128 stands for zero in the data rows.
Some points, one per row:
[127 213 168  65 172 160 150 123 120 133 160 220 206 191 187 139 149 146
 171 166 207 164   0 196 158 161 168  92 131 145 161 136 109 179 165 154
 177 195 224 197 163 169 165 165 163 162 152 192 199 223 194 179  79 179
 205 189 163 167 150 209 171 174 145 165]
[127 154 141 108 142 137 134 127 125 131 136 156 152 149 144 131 133 133
 142 140 151 139 133 150 136 139 140 106 123 132 137 130 123 143 140 136
 141 148 142 133  97  84 138 138 138 140 134 147  94  95 102 142 112 142
 149 147 138 139 135 153 141 140 132 140]
[129  99  67  46 141 140  86 128 122 129 138 160 154 150 149 132 134 132
 143 141 155 139 134  97 138 139 142 114 127 132 137 131 123 147 140 139
 146 150 161 153 141 145 142 138 142 140 136 150 152 160 151 145 109 147
 156 154 141 142 139 159 145 145 135 142]
[ 88 213 168  65 143 135  88  45  91 130 142 172 107 136  72   0   0   0
   0  23  89 134 147 195 156 161 165  93 130 143 160 136 108 177 161 154
 175 191 177 187 160 169 124 131  95  67  96 111 132 167 176 178  79 166
 158 120  77 100 119 159  84  82  27  51]
[127 174 121  22  39  49  78  30  74 108 107 141 145 121 169 136 141 139
 148 141 155  98 135 175 147 151 153  67 109 133  99 133  95 130 139 145
 149 105 113 100  84 103  13 137 108  95  62  71  84 110 118 152  74  75
  81  60  19  42  66 169 159 159 139 153]
[ 93 108  84  59 109 108  95  93 107 118 136 158 121 102  81  77  85 133
 141 140 154 118 101 106  97 113 129 116 130 133 137 131 121 144 139 136
 122 114 112 113 139 143 117 139 139 104 134 148 150 159 149 145 112 146
 147 127 127 127 135 123 142 143 134 133]
[128 175 150  94 150 146 140 126 121 133  94 112 123 103 137 134 139 136
 151 115 119  69 104 160 143 147 148  50 130 136 145 133 117 155 147 142
 137  84  79  71  57  78  62 140 146 148 139 160 166 178 163 155 101 155
  78  53  49 149 140 139 151 152 137 147]
[126 213 167  67 167 162 149 122 115 137 156 215 203 190 185 137 147 145
 167 164 202 161 147 197 154 162 166  36 129 147 159 133 108 178 162 152
 173 192 220  99  10   0  88 161 161 164 149 185 197 218 190 175  78 178
 204 190 160 163 150 195 171 174 143 164]
[128 178 151  90  75 148 142 125 122 100  89 116 123 107 136 135 139 136
 130 112 121  71 105 161 146 147 122  43  87 135 146 132 117 157 114 123
 130  86  81  72  56  74  62 131 149 149 141  45 169 182 164 157  99  73
  75  52  44  67 141 142 151 154 137 149]
[ 68 189 156  80 115 134 135  91 118 133 149 197 144 175 172  29   6   0
  36  51 188 153 141 179 152 154 160  99 135 142 151 134 104 135 155 146
 162 182 198 186 152 158 104 117 111 103  76  74  87 111 123 136  87 154
 128  80  43  63 103 145  78  63  16  21]
[135 191 156  83 153 135 112 108 112 109  92 134 131 166 162 143 139 126
 124  97 113 118  77 164 145 147 159  61 110 100  91  38   0  61  74  87
 161 183 114  65  64  94 140 158 155 140 135 139 153 179 172 159  91 168
 188 184 156 138  77  42  83 109 103 132]
[ 50 108 141 104 143 137 136 128 124 133 138 150 150 122 147 130 135 134
 146 142 147 102 121 149 140 141 141  98 127 136 140 132 123 145 144 133
 103 102  93  97  92 112 100 126 135 142 137 154 150 161 154 149 110 147
 158 151 143 139 132 137 137 146 134 100]
[130 171 146 100 121 126 133 112 121 133 144 159 154 161 150 135 142 135
 147 148 169 151 116 156 141 142  95  31  37  61  78 108  88 110  99 142
 135 128 174 162 140 144 123  73  67  58  69 117 121 143 160 152 101 122
 118  96  85  96 132 168 145 148 135 144]
[126 220 164  66 174 164 153 121 118 134 142 168 128 193 188 137 147 148
 167 137 155 165  54 164 159 160 166  91 128 141 161   0   0  11 125 149
 176 180 222 202 151 129  49   0   0  11  31 150 200 220 190 170  78 179
 202 196 164 164 130 131 118 178 141 169]
[128 178 151  91 153 137 114 116  91  90  83 108 106 148 155 134 140 125
 123  95 108 112  75 135 135 148 150 107 129 113  94  42   8  61  79 106
 144 164 173 167 147 153 147 149 148 138 138 116 150 168 165 158 101 155
 170 164 148 150 141  60 145 154 139 149]
[ 91 148 149 100 144 145 138 130 121 131 136 151 161 157 157 133 138 135
 149 121 121  77  43  97  92 100 143 108 131 133 143 133 119 153 146 141
 147 157 152 131 121 129  98 137 144 143 137 160 162 169 159 153 105 152
 161 139 143 147 130 124  72  82  71  85]
[128 157 141 107  74 139 134 126 124 131 127 133 122 138 148 131 135 133
 134 117 119 135  98 130 123 138 141 116 129 134 127  78  60  92 114 136
 143 112 160 152 139 140 117  91  95  81  71 103 131 143 150 145 112 145
 152 149 139 141 135 137 134 143 134 140]
[129 159 143 106 125 116 106  91  75  85  81 112 100  77  98  97 117 115
 116 109 114 118 133 137 132 140 141 102 123 133 138 131 113 127 111  99
 130 122 137 125 107 103  82 104 116 111  97 117 126 141 147 146 110 136
 139 148 140 140 118 109 125 146 134 141]
[130 179 153  95 151 146 141 126 121 134 143 181 170 162 163 134 141 137
 152 151 172 146 139 166 145 147 149 109 133 136 143 134 115 156 147 143
 154 165 182 169 148 153 148 149 149 151 138 164 168 181 168 157  99 151
 122  48  84 100 143 175 156 158 137 148]
[129 183 154  86 154 147 129 126 121 133 146 181 158 170 167 135 141 101
 102  74  88 102  95 125  67  48  22  15  56  79  82  21  29  89 109 129
 157 169 189 176 149 157 151 151 139 130 111 103 120 142 151 162  96 160
 176 138 149 152 142 180 157 158 138 153]
[ 76 199 166  68 169 158 147 124  80  82  79 119 137 154 183 137 127 107
 114  95 116 125 145 192 156 161 163  90 131 142 148 136 107 161 161 132
 171 188 178 135  98  86  24  89 108 125 134 169 190 215 188 175  81 175
 200 188 161 162  80  76   0   5   0  37]
[126 153 141 110 127 126 127 123 135 123 120 112  88  97 127 138 130 102
 113 105 119 108 133 152 138 132 143 112 130 140 145 136 115 113 123 120
 140 105 138 138 125 129 130 133 121 100  90  93  96 104 100 127 101 122
 118 135 137 141 141 138 141 143 139 136]
[125 163 150 102 132 117 112  97  83  75  91 117  97  59  84  95 133 126
 125 110 118 116 141 147 143 142 146 104 130 137 145 133 126 134 120 103
 145 137 146 118 110 106  84 114 126 114 104 126 132 154 155 149 106 149
 154 149 144 147 121 105 132 144 136  51]
[129 202 165  70 165 159 150 125 119 131 147 211 192 184 179 131 147 143
 170 157 193 161 145 181 154 158 159  71 115 140 153 123 108 173 160 153
 171 183 159 129  24   0 132 140 155 162 144 181 187 205 191 169  82 176
 194 185 157 161 151 188 152 172 140 165]
[125 199 156  75 137 151 147 125 123 130 126 155 158 181 175 136 128 138
 160 161 187 162 106 118  58  16   0   0  52  90 108  91  55  95  95 135
 158 179 198 182 152 164 147 156 157 162 147 161 185 196 173 154  50  84
 115 139 125 155 150 196 157 164 131 156]
[118 161 142  86 105 116 115  97 123 131  72  79  98 151 148 129 135 133
 138 131 139 106  72 112 105 115 130 119 135 133 137 128 120 136 138 139
 142 140 164 153 143 143 126 143 122 119 103 105 102 103 112 122  90 100
 101  83  77  88 116 141 104 108 106 114]
[130 170 147  99 149 148 142 125 121 134 140 168 167 162 157 136 139 139
  58  50  77 149 136 159 144 144 147 112 129 132 144 131 122 154 145 140
 149  58 179 168 144 153 143 141 145 145 138 159 165 176 160 149 104 154
 168 161 151 149 135 170 148 151 136 146]
[128 177 151  92 151 146 140 126 121 132 144 179 171 164 162 134 139 137
 152 150 172 146 138 167 145 148 149 108 130 138 146 133 115 157 147 143
 155 164 181 168 147 152 147 148 148 149 140  46 168 180 166 157  99 156
 171 165 148 149 141 175 152 154 138 148]
[129 154 140 109 123 116 107  95  81  89  87 111 104  87 103 102 134 133
 116 109 115 116 129 133 128 138 139 102 129 133 138 130 114 125 112 101
 130 120 134 123 107 105  86 109 116 111 100 116 126 137 140 143 113 131
 135 142 138 140 123 114 133 142 133 139]
[128 161 143 104 130 132 121 120 123 131 139 156 157 152 151 132 135 134
 144 142 157 142 121 154 139 116 100  48  51  68  85 103  97 114 107 121
 134 126 162 155 141 145 123  89  82  79  83 117 127 141 150 147 109 127
 121 101  99 109 130 160 144 146 134 142]
Then 10 other points, each followed by its number:
[128 179 152  90 153 148 141 126 120 134 145 103 172 166 163 134 138 137
 153 150  93 149 137 167 146 149 151 107 130 138 147 133 116 158 149 143
 157 166 184 170 148  74  28  71 148 149 141 164 169 183 166 158  98 158
 174 167 147 151 141  96 154 155 138 150] 0
[122 192 151  84 147 147 138 126 124 128 144 188 172 173 162 148 146 144
 150 153 171 154 135 162 154 152 155 119 125 137 146 118 123 161 148 144
 160 168 187 170 144 149 140 157 151 144  12 167 161 182 172 160  98 163
 169 177 148 141 150 174 155 160 133 159] 1
[127 216 168  67 169 163 154 126  81  79  35  83 102 150 185 144 131  78
  82  53  79  84 143 197 154 159 167  48 127 145 137 139  89 123 162 111
 177 188 171 115  57  43   0  51  72  92 114 157 201 219 190 184  75 178
 199 190 163 168  82  84   0   0 129 165] 2
[129 183 155  89 155 147 141 127 119  71  37  64 104 146 166 135 140 135
 154 151 175 148 136 170 144 150 150 109 131 138 148 131   0 159 150  78
 160 166 186 172 152 152 150 148 149 150 138 153 172 184 170 159  96 158
 176 170 153 153 143 135 154 156 139 153] 3
[  0  61  51  15 126 124 103  63 105 131 136 164 125  95  68  46  63  76
 105 120 167 121 121 123 118 138 156  91 132 139 153 134 111 167 155 147
 151  80 130 120 102 127 108 145 118 111 114 148 170 201 177 167  89 166
 187 176 154 157 135 152 145 107  70  67] 4
[124 161 132 111 129 144 126 117 121 122 135 156 152 143 151 135 136 129
 143 137 161 140 136 151 134 135 133 105 130 131 129 128 120 141 134 138
 141 157 148 130  96  84 128 138 139 141 137 153 147 150 142 148 110 145
 160 142 143 134 138 160 134 145 136 133] 5
[123 178 150  78 159 162 137 127 117 131 138 149 173 132 155 125 142 136
 151 134 146  85  89 157 145 142 149  86 120 136 139 125 118 160 139 123
  84  97  65  72  78  92  87 116 126 145 141 173 171 178 170 162  88 155
 172 166 143 143 143 143 141 154 146 144] 6
[ 34 143 134  76 160 155 121  75  30  33  31  96 111 121 148 128 144 142
 159 155 179 151 130 143 124 158 163 100 127 146 155 128  57  98 116  76
 135  75 142 147 134 138  66  48   4   0   5  69 102 199 177 171  85 165
 124 179 151 159 120 136  62  51  16  22] 7
[ 99 148 140 100 145 143 139 126 123 131 132 152 161 154 154 131 138 135
 134 116 119  80  51  94  95 107 122 113 131 135 141 133 118 149 141 141
 149 156 152 135 125 131 105 138 142 144 137 154 158  81 156 150 106 150
 160 143 140 146 133 127  80  86  79  93] 8
[130 159 145 100 148 138 131 124 120 128 144 157 143 151 151 133 133 117
 123 114 126 126 114 117  91  73  62  59  82 101 111  81  82 123 109 127
 143 153 166 155 140 145 142 142 142 133 122 126 130 147 152 146 109 148
 151 127 129 139 135 163 141 144 137 141] 9
Which two of these numbered points are nearest to each point below by angle, seen from the average point of the first points? Their numbers follow each, nearest first.
[ 54 142 117  68 115 124 124  87  57  63  65 125 125  96 149 139 142 138
 162 156 192 146 140 172 150 154 160  97 133 142 154 131  74  99 140 105
 135  68 146 141 132 140  85  62  12   0   7  64  89 125 150 173  87 102
 106 132 129 160 145 177  89  75  51  55] > 7 4
[  0  52  38   0 130 128  97  69 117 138 147 175 138 111  77  51  71  85
 117 135 177 135 127 115 115 147 162  91 139 143 151 135 107 174 153 150
 152  81 152 142 111 142 119 163 128 127 130 160 183 211 185 174  87 173
 197 183 164 159 144 170 129 101  58  61] > 4 7
[128 155 142 110 142 138 134 124 125 131 137 134 151 147 146 131 134 133
 142 141 131 137 111 149 136 139 142 117 127 131 136 130  92 103 122 136
 143 147 157 151 138 120 101  74  83  94 135 149 149 158 148 142 112 144
 153 147 137 139 135 131 143 142 134 140] > 0 5
[  0  73  61   1 117 112  85  51  93 118 151 170 118  77  45  21  38  49
  93 126 176 113  99 113  95 125 151 101 129 140 153 135 111 168 156 147
 140 104 107 105  99 129 103 126  96  89  95 155 183 201 180 170  89 168
 187 162 149 160 109 127 126 116  84  81] > 4 7
[ 85 135 126 105 141 131 118 103  78  79  77 107 115 127 131 122 133 133
 143 144 147 133 125 129 123 144 143 115 129 132 142 132 120 142 117  97
 126 138 129 130 125 129 101 128  74  66  72 133 141 156 153 146 110 144
 156 154 139 141 137 139  91  85  69  73] > 7 4
[124 165 151  92 139 139 137 124 122 129 132 152 152 157 157 126 134 136
 153 144 165 145 117 113  81  69  52  52  76 103 120 110  88 109 112 132
 148 158 175 161 141 149 143 142 148 147 136 157 160 167 163 145  82 111
 127 133 132 141 140 166 142 151 133 151] > 9 5
[129 207 164  68  93  70  46   7   0   0   0  51  80 103 112 139 145 142
 166 164 199 113 125 137 156 160 163  78 133 141 157 121  61  94  71  20
 116  77 123 112  94 124   0  88  67  48  13  75  94 126 140 176  73 112
 122 144 131 158 148 180 168 171 145 160] > 7 3
[ 52  96  88  73 130 130 115 100 119 131 132 147 129 115 103  93 100 107
 121 127 150 129 126 125 123 137 142 113 129 134 140 131 121 147 141 138
 135 106 133 127 118 130 122 140 127 123 125 140 150 162 152 147 109 147
 156 152 141 142 135 143 130 117  99  95] > 4 8
[128 166 146 100 146 143 138 126 123 132 140 168 161 156 153 133 136 134
 147 145 162 143 135 158 141 143 145  86 115 135 142 132 119 151 143 140
 149 156 141 123  75  58 138 143 143 144 137 154 159 169 157 150 107 150
 161 156 143 145 138 164 147 148 135 143] > 5 6
[128 172 149  96 149 144 139 125 121 133  91 107 126 161 158 134 138 136
 149  92  96 108 137 162 143 146 148 110 129 135 142 132 117 121 146 141
 152 159 176 129  94  82  42  80  98 147 139 158 163 175 161 154 103 154
 167 160 145 148 107 101 117 151 137 146] > 0 2
[128 161 143 103 144 141 137 126 124 131 139 148 157 132 151 133 135 134
 144 130 140  95 114 148 140 141 142  90 113 132 140 131 120 149 141 119
 102 102  86  90  87 102  96 120 127 140 136 152 156 165 153 147 108 148
 158 153 141 143 131 136 134 146 134 142] > 6 5
[128 182 152  89 153 148 142 125  98 124 137 152 173 131 145 131 138 138
 153 128 141  73 106 146 136 150 151  63 110 138 148 132 116 157 128  91
  63  84  61  66  61  84  74 110 122 122 128 165 170 186 169 159  97 159
 175 168 149 152 128 137 135 156 139 150] > 6 5
[ 65 222 158  65 171 178 156 126  54  56  58 107 128 148 197 142 112  89
 101  76 109 111 156 197 164 163 169  58 128 142 172 141  97 168 179 116
 176 214 176 140  77  54   0  76 102  99 134 173 196 230 203 170  68 193
 209 196 173 176  53  55   0   0   0  10] > 2 7
[129 180 152  90 153 147 137 124  83 121 146 183 173 148 125 113 139 137
 153 151 175  80 135 133 137 147 151 105 130 137 147 133 116 153 118  77
  47  91  62  72 148 153  90 135 111 105 112 165 169 183 168 159  98 158
 174 167 148 152 141 178 154 156 139 150] > 6 5
[128 184 155  85 154 150 142 125 119 133 148 185 175 167 166 137 139 139
 156 152 177 149 137 173 146 150 155 105 130 136 147 133 114  86 149 144
 158  65 188 175 150 156 150 148 151  50   9  61 171 190 171 160  97 160
 179 170 151 152 142 181 155 156 137 152] > 1 7
[111 156 143 103 103 141 137 126 123 132 139 159 158 153 152 132 135 128
 132 124 132  95  68 103  96 111 129 113 129 134 141 131 120 148 142 139
 147 154 161 146 136 143 117 142 142 143  93  92  90  95 101 113  94  98
  96  72  73  85 136 133  94  99  94 106] > 8 9
[127 233 171  54 174 163 150 120 105 127 163 226 222 191 197 138 150 160
 178 175 213 173 144 193 162 179 178  89 133 148 159 134 105  30 167 150
 186 204 242 212 167 180   3   0   0 164 155 203 208 237 198 184  72 190
 208 198 169 169 153 232 183 182 142 173] > 0 1
[128 168 146  98 147 143 138 126 122 132 141 170 164 158 156 133 137 136
 149 146 164 144 136 161 142 145 146 111 130 136 142 132 118 152 145 140
 151 158 173 162 144 148 144 144 144 145  74  65  75 172 158 153 105 152
 112 159  47 147 139 167 148 150 137 146] > 1 5
[131 168 143  99 146 141 137 127 120 131 144 167 162 156 155 132 136 136
 147 146 160 143 138 160 140 144 146  86 113 132 142 131 118 151 146 139
 153 158 142 126  81  56 142 144 144 144 138 156 159 168 158 149 105 150
 160 154 148 146 139 164 146 148 134 140] > 5 6
[129 221 171  60 162 162 150 125 115 135 160 226 208 197 192 138 149 144
 174 169 211 165 147 201 160 166 170  90 131 145 162 137 105 183 165 156
 180 196 230 206 164 174 165 166   0   0   0 194 204 230 199 183  73 158
  84   0  13  72 151 216 177 179 146 167] > 1 3
[127 185 154  87 155 149 142 125 120 133 146 186 177 168 166 135 140 139
 156 153 178 150 139 172 147 150 152  78 112 128 149 133 116 161 150 145
 159 169 154 133  58  30 150 150 150 151 142 167 173  57 170 160  96 160
 177 170 150 153 142 180 156 158 140 152] > 5 1
[128 182 152  89 152 147 141 124 122 133 132 149 176 169 166 136 140 137
 153 129 139 150  90 156 146 147 152 106 129 139 147  92   0  71 120 143
 157 168 187 172 135 120  77  29  40  55  75 165 171 186 168 158  96 160
 176 170 151 151 133 130 130 159 140 152] > 0 7
[131 223 166  61 162 165 147 116 113   0   0  26 212 188 197 139 148 140
 175 163 218 163 146 205 162 164 168  91 135 140 158 138 109 172 163   4
 174 204 229 208 175 176 165 164 168 177 156 200 202 222 190 182  71 186
 210 190 167 162 149 219 172 176 149 160] > 3 1
[128 202 164  73 167 157 124 123 118 133 155 210 153 191 183 142 144 141
 171  47  55  76 109 116  47  16   0   0  32  42  48   0   0  72  84 115
 171 182 208 190 156 166 162 166 158 157  93  79  99 210 188 171  84 169
 178 137 146 160 149 207 168 174 145 162] > 9 1
[106 156 142 108 141 138 134 129 122 129 135 144 151 146 147 133 134 132
 141 138 125  94  68 105 100 139 139 119 130 133 136 128 123 142 139 135
 144 147 144 127 127 128 107 134 138 139 131 149 149 156 149 144 112 143
 153 149 140 140 126 120  88  91  88  98] > 8 6
[126 221 164  64 168 156 150 119 100 120 163 206 216 176 189 132 152 164
 175 173 202 169 139 169 154 177 174  96 135 148 150 134 107 170 162 138
 179 195 231 204 163 176 151 153 175 156 160 195 201 221 185 172  79 186
 192   0 166 160 151 231 183 175 133 171] > 1 3
[128 169 146  98 114 143 139 126  28 132 132 141 119  96 143 132 137 136
 148 145 164 128 120 152 142 143 145 111 130 135 143 104  80 101 136 135
 109  81 120 122 143 148 116 106  81  72  48  79  95 117 158 151 106 107
 106 123 144 146 139 144 148 150 135 144] > 7 6
[129 176 155  97 148 145 139 131 121 131 140 183 162 161 158 136 144 134
 146 156 177 154 138 162 141 142 151  85 123 133 138 129 113 153 140 145
 158 162 147 120  67  37 128 133 136 142 137 166 167 174 168 153  94 161
 173 171 137 140 147 166 151 160 136 149] > 5 6
Here are 10 other points, each followed by its number:
[125 172 148  97 131 109  91  57  94 117 111 117  91  68  56  46  69  91
 115 138 168 112 131 165 150 141 154  98 125 139 144 137 116 160 144 143
 152 108 107 106  96 119  92 147 134 131 112 109 126 168 155 157 101 138
 137 163 150 146 131 140 151 144 120 148] 0
[120 217 178   0  11  33 159  64   8  13  32  43  50  41 150 160 142 158
 169 162 208 155 129 187 149 110 122   0   0  16  31  86  50 143 106  81
 183 126 147 138 155 171 114  60  58  61  44  72  86 183 192 182  18   0
  17  51  42  66 103 147 141 130 126 161] 1
[129 216 169  63 170 162 148 123  69 112 156 167 202 138 145 120 148 143
 170 148 140  39  82 152 135 163 166  30 131 143 159 136 107 178 117  56
   8  64  17  29  12  67  38  89 119 110 117 188 198 221 195 179  77 177
 205 193 162 167 152 131 171 174 145 165] 2
[129 207 164  69 166 158 147 125 118 135 154 110  70  46  91 136  78   5
  18   4  53  41 104 189 156 158 162  96 129 141 156 134 109 174 162 151
 132   9 118 115 156 164  99 159 158 163 147  92   6 212 187 174  82 172
 199 188 159 162 148 177 169 170 144 161] 3
[127 203 163  69 165 156 147 121 119 135 153 209  62  48 180 139 143   1
   8   0  46  34 144 187 153 158 163  99 130 141 154 137 109 171 157 151
 150   3 126 192 161 167 157 158 158 157 147 180 190 208 187 174  84 173
 197 186 155 161 145 199 167 169 144 160] 4
[ 14 139 156  82 177 122  90  56   0   0   0  71  92 115 124 102 140 140
 165 170 191 135 119 125 116 154 163  89 134 143 152 128 112 155  85  41
 112 147 117 117 113 144  57 157 121   0 116 124 146 199 180 169  76 174
 195 200 148 170 149 144 152  23   0   0] 5
[124 158 124  55  81  82  88  61  71  72  78 100  92  78  70  55  79  88
 107 117 127 108 136 150 143 143 119  39  81 119 114 133 118 156 101 107
 157 115 104  78  50  42  54 145 139 128  97 100 112 139 146 155  88 105
 114 104  67  86 105 158 154 141 126 147] 6
[134 229 172  53 138 149 116 105 114 139 163   0 220 205 200 146 146 143
 179 172 216 172 120 211 124  90  48   0   0   0   0  47  40  95  73 114
 158 127 233 213 170 174 128  20   1   0   0  90 130 177 197 180  67 134
 118  63  49  75 135 229 185 185 150 177] 7
[127 152 141 110 143 137 136 126 124 131 134 155 151 145 145 133 135 132
 143 142 151 138 134 150 137 139 141 118 128 131 135 130 121 143 138 135
 141 146 156 147  90  83 122 137 142 140 133 146 149 154 147 145 113 145
 150 148 138 138 133 155 139 142 135 139] 8
[105 139 129 107 129 129 131 118 105 106 109 133 133 121 135 131 134 133
 142 141 146 138 123 150 137 139 141 116 129 133 138 128 103 109 124 126
 121 111 141 137 130 138 117  90  82  74  79 109 116 128 133 145 111 124
 127 135 133 141 135 147 119 114 103 105] 9
Which two of these numbered points are nearest to each point below by angle, seen from the average point of the first points? Their numbers follow each, nearest first.
[127 193 153  80 162 151 144 131 123 134  79 120  80  65  89 116  94  26
  41  27  65  57 118 181 155 159 162  99 133 139 150 139 108 166 161 146
 139  34 124 111  95 153  97 155 159 156  98  31  24  54 183 165  93 173
 159 179 155 156 144 176 162 158 141 154] > 3 4
[126 166 148  98 147 148 139 120 121 131 145 172 163 159  61 133 139 134
 146 146 173 141 134 155 142 143 148 113 129 133 143 138 122 152 144 142
 150 154 175 162 146 144 146 149 147 138 139 155 157 175 160 158 104 153
 165 165 141 148 141 169 151 153 135 147] > 8 0
[126 190 154  89  52 149 138 106  50  59  55  74  73  80 155 140 145 140
 155 154 188 152 132 153 131 117 105  22  29  56  74  89  87 139 117 109
 153 116 144 162 154 164 111  89  65  71  76  87 121 144 163 167 102  45
  47  63  98 110 103 130 127 151 137 156] > 1 7
[131 201 159  74 166 162 121 127 121 131 152 209 197 182 180 140 145 143
 165 160  61 157 103 114  43  16   2   0  26  72  51   0   0 138  79 107
 167 187 211 188 157 161 156 161 161 155 152  81 193 209 185 167  88 177
 193 130 146 162 145 195 163 166 143 157] > 7 1
[ 96 143 132  95 117 118 126 106  92  92  89 107  90  94 119 114 128 134
 146 132 130 140 135 157 140 142 127  64  97 134 133 132 119 145 121 112
 149 132  92  71  64  67  77 143 130 123  98 100 110 127 136 149 105 114
 120 107  98 110 116 123 102  96  82  95] > 6 0
[100 148 134  99 135 133 138 118 100 102 106 140 139 124 140 133 137 135
 147 146 155 144 118 159 141 144 145 112 130 135 142 129  93 100 114 126
 123 107 151 143 133 145 107  76  64  52  58 102 116 132 136 151 105 127
 131 143 140 145 137 160 118 113  97 100] > 9 5
[ 93 126 121 108 123 131 122 104  94  94  97 120 120 113 143 131 134 133
 142 140 150 134 135 138 132 139 141 116 129 133 138 124 106 120 128 114
 137 103 134 134 127 128 104 102  82  75  78 102 113 131 146 144 111 118
 120 134 136 140 131 139 107 101  92  94] > 9 5
[133 194 157  89 159 152 144 124 102 130 138 155 181 132 151 137 139 136
 154 139 138  64 103 158 142 147 150  58 102 137 153 138 109 160 130  96
  60  81  53  56  48  82  64 116 126 125 135 166 177 192 178 165  95 163
 181 173 153 152 136 144 140 160 140 152] > 2 8
[117 155 126  61  85  79  91  65  71  70  75 103  90  82  68  61  79  87
 117 117 126 106 135 144 140 142 144  53 115 117 113 137 109 148 120 103
 153 116 119  81  55  52  60 144 138 121  97 100 112 136 147 152  95 103
 109  91  71  88  93 145 146 149 117 147] > 6 0
[ 73 167 147 100 143 148 109  87  59  72  64  96 105 113 118 122 140 134
 147 147 168 125 119 138 117 142 150 112 129 139 143 133 118 144 106  87
 125 137 132 128 119 151 123 137 120 118 129 124 139 165 156 152 110 150
 152 153 146 140 131 142 148 144  53  55] > 5 9
[133 181 153  83 146 143 123 125 118 131 144 180 153 167 165 130 138 144
 104  76  86  98 103 124  80  53  32  32  72  77  83  26  29  83 104 132
 154 161 177 167 149 149 152 148 145 124 106 103 114 137 168 158 100 156
 164 130 145 149 142 181 154 154 144 150] > 7 4
[128 153 138 111 144 137 135 122 126 130 137 155 152 149 147 134 137 135
 143 143 154 137 135 148 137 138 143 121 129 130 139 130 125 146 136 141
 139 147 159 154 141 146 139 135 137 140 135 149 152 158 152 141 112 144
 120  82  98 139 132 156 144 145 134 143] > 8 9
[128 168 148  98 148 144 138 126 114 131 137 145 160 128 149 133 137 135
 148 132 138  84 110 151 142 144 144  78 111 132 143 134 119 151 136 108
  85  94  76  80  74  95  85 120 133 133 137 156 162 172 159 153 104 151
 164 159 144 146 137 136 142 150 136 145] > 2 8
[128 173 149  96 150 144 139  71 121 132 143 174 103  78  53  51  87 136
 150 148 168 109 136 162 144 146 148 110 130 136 144 133 117 154 145 141
 153 124 111 111 145 151 103 146 146 116 139 159 165 176 162 154 103 154
 168 162 145 148 140 141 150 152 137 147] > 0 3
[ 75 130 115  90 118 126 120  97  77  78  82 121 120 104 147 134 138 137
 150 148 167 138 138 150 139 146 148 109 129 136 145 128  92 112 131 109
 148  88 137 137 130 131  94  91  53  40  47  85 101 128 150 154 102 111
 113 135 133 148 138 155  98  89  72  76] > 9 5
[128 181 153  89 153 147 142 125 120 108  92 127 101  83 102 126 107  57
  63  56  86  77 122 171 146 148 152  88 131 138 147 133 115 159 149 113
 143  59 132 120 101 127 108 149 150 136  52  50  46  73  81 160  97 146
 103 168 151 151 142 172 155 156 139 151] > 3 0
[126 191 160  85 103 155 143 127 118 113  99 136 101  85 104 133 115  52
  61  51  86  74 128 177 150 149 150  70 131 139 151 135 113 105 133 119
 150  57 143 124 102 127 111 149 156  74  38  45  33  59  72 140  92  95
 107 134 153 158 145 187 159 164 138 155] > 3 6
[109 201 104   0  40  23  75   0  57  47   1  74  47  18   5   0  39 122
 118  83  94 109 167 211 162 137 172  35 108  97  71 151 116 146 163  77
 180 100 118 109   0   0   0 167 136  98  73  72 108 136 126 192  51  58
 101  74   0  27  51 153 170 166 143 156] > 6 0
[127 191 154  86 158 152 127 127 121 135 145 179 149 173 169 140 125 101
 111  92 116 113 108 107  54  30  10   0  49  83  84  41  45 111  91 111
 161 171 197 177 152 157 155 155 152 140 115 108 129 152 172 169  90 163
 164 127 137 156 145 189 158 160 140 153] > 7 4
[128 174 150  93 151 144 135  75  49  41  39  81  96 112 129 119 139 136
 150 150 169 123 129 123 121 147 148 109 129 136 144 132 117 150  99  70
 128 131 126 122 146 152 117 145 125 118 121 121 165 179 163 154 102 155
 168 163 147 148 139 148 152 154 137  38] > 5 0
[123 213 166  49 117 128 130 126 112 123  93 142   1  82 100 130 125  43
  52  38  87  71 122 193 158 157 165  80 141 148 151 129 108  94  90 123
 163  53 164 143 123 137 127 140  95  60   7  18   7  34  51 144  29  88
 102 143 142 159 155 216 174 172 153 159] > 3 9
[128 180 151  92 121 103  77  44  73  96  88 105  78  62  45  34  61  70
  95 122 172  97 139 166 145 148 148  85 129 138 146 132 117 157 149 129
 156 101 104  97  84 116  83 147 148 136  97  92 113 149 166 158  98 124
 124 155 148 151 138 149 153 135 110 139] > 0 6
[128 154 141 109 141 138 134 127 123 131 140 156 153 149 147 131 134 136
 141 141 153 139 133 152 137 143 141 116 128 137 138 130 123 145 142  96
  81 108 154 152 138 137 139 140 139 141 136 145 148 157 148 146 114 144
 152 149 139 143 138 158 140 141 134 141] > 8 2
[129 181 154  90 157 151 138 123  34  23  17  81  87 170 121 138 140 135
 152 151 179 148 136 130 143 149 154 107 131 145 148 136 108 160 100  58
 121 171 115 175 147 157 147 153 149 105 147 167 172 186 166 157 102 165
 169 166 150 154 141 178 158 164 144 151] > 5 2
[118 160 113  49  72  68  81  68  93 108  74  88  87  71  60  48 127 140
 153  96 115 108 136 150 146 146 149  86 111 109 108 127 117 142 142 131
 151 131 106 117  79  55  58 145 127 116  93  94 104 117 125 153  81  91
 108  90  49  82  96 148 150 153 130 137] > 6 0
[127 192 158  82 128 102  70  20  65  95  85 102  67  44  22  11  38  55
 102 133 183  86 141 178 150 153 154  82 131 139 151 134 114 165 153 141
 163  90  95  87  82 117  68 153 145 135  97  88 116 165 175 166  92 134
 131 171 153 155 135 151 160 151 107 154] > 0 6
[128 205 163  73 111 104 147 124 119 118  93 143 107  80 104 138 115  42
  53  42  85  68 132 187 155 158 160  70 127 142 155 135 111  98 104 120
 166  46 153 133 106 127 119 160 100  62  18  18   9  46  56 133  46  95
  98 140 139 163 148 202 166 169 143 161] > 3 9
[129 161 143 100 120 110  95  71  90 101  97 111  95  83  73  65  80  91
 106 120 157 112 138 152 140 140 143  96 128 132 141 128 117 148 138 124
 147 109 110 109 102 115  98 139 139 136 102 102 118 138 155 149 106 120
 119 140 144 146 132 145 143 132 121 136] > 0 6
